[[91, 75, 119, 135, 90, 115],
 [63, 132, 43, 106, 100, 95],
 [85, 115, 94, 74, 91, 132]]
Indices start at 1.
Which number is the entry directly above 43?
Answer: 119
Which number is the bottom entry of the column that holds the largest entry?
Answer: 74
The top-left entry: 91
Which number is the entry just left of the smallest entry?
Answer: 132
Which number is the entry in row 1 and column 2?
Answer: 75
The entry in the bottom-right corner -> 132
The entry in the bottom-left corner -> 85
The entry directly above 106 -> 135

Questions about the row below.
1) What is the entry just left of the centre entry?
2) What is the first entry?
163,158,46,161,51,41,48,42,155,158,41
1) 51
2) 163

array([[163, 118,  97,  46, 108,  93,  63,  78,  39, 153, 126, 154,  97,
         92,  86],
       [159, 135,  87,  45, 100,  98, 138,  90,  43, 154, 134, 134,  95,
         97,  76],
       [103,  58, 111, 103,  97, 125, 138, 109,  57,  59, 101, 142, 135,
        128, 153],
       [128,  70, 110, 109, 127, 142, 137, 105,  67,  60,  92, 147, 146,
        130, 145],
       [111, 124,  89,  59, 132, 109, 139, 118, 100, 158, 148, 102,  83,
         95,  37],
       [104, 121,  77,  33, 106, 123, 148, 115,  40, 159,  87, 116,  93,
        125,  45],
       [155, 108, 100,  62, 109, 103, 140,  98,  75, 122, 138, 146, 108,
         99,  98],
       [142, 128,  88,  41,  91,  90, 146, 110,  70, 153,  71, 133,  86,
         95,  65],
       [ 84,  94,  94, 102, 143, 136, 109,  91, 105,  99,  50, 162, 114,
        119,  82],
       [125,  83,  99,  63, 162, 152, 138, 124,  91, 112,  95,  94, 127,
        130,  79],
       [119,  73, 107,  93, 150, 147, 150,  94, 113,  72,  61, 138, 137,
        128, 115],
       [129, 109,  89,  24, 112, 109, 124, 107,  67, 158,  83, 150,  93,
        113,  51],
       [114, 120,  82,  58, 158, 143, 116, 112, 101, 142,  60, 136, 105,
        117,  40]])
The largest entry: 163
Which number is the second smallest entry?
Answer: 33
Which number is the entry at the centre?
Answer: 98
Which number is the entry just right of the largest entry?
Answer: 118
Which number is the 3rd smallest entry?
Answer: 37
The entry just right of the smallest entry is 112
Which number is the entry just left of the centre entry?
Answer: 140
Which number is the entry just left of the smallest entry?
Answer: 89
Which number is the entry just right of 88?
Answer: 41

A =
152  76 152  78  99
152  47 145 108  83
152  47 145 108  83
152  43 158  67 101
152  42 163  58  88
Indices start at 1.
The entry directly below the centre entry -> 158
The entry in the top-right corner is 99
Find the minimum.
Answer: 42
Find the entry in row 1 and column 2.
Answer: 76
Find the entry at row 2, column 2.
Answer: 47
The top-left entry is 152
The entry directly above the centre entry -> 145

Questions about the array below. Rows and columns are numbered from 1.
1) Give the entry just right of 150.
2) Give the entry in the bottom-right corner.
3) Give the top-right entry.
4) Give the top-left entry.
5) Give the entry just left of the centre entry.
6) Give the entry just left of 61.
7) Give the entry in row 2 and column 2.
8) Give the entry in row 2 and column 1.
139 123  44 124  59  96 103 154  96
 74  89 164  89 151 116 108  61 116
143 126  40 127  56  96 104 159  95
 76  90 161  89 148 115 108  63 115
143 126  40 127  55  96 104 159  96
140 125  43 125  58  96 103 155  95
 75  89 162  88 150 115 109  62 115
140 125  43 125  57  95 103 155  95
 76  89 162  89 149 115 109  62 115
1) 115
2) 115
3) 96
4) 139
5) 127
6) 108
7) 89
8) 74

Questions about the row below.
1) Read off the entry just right of 65.
2) Read off the entry just right of 48.
 65  24  24  48  82 103  96  93 119 146 155 158
1) 24
2) 82
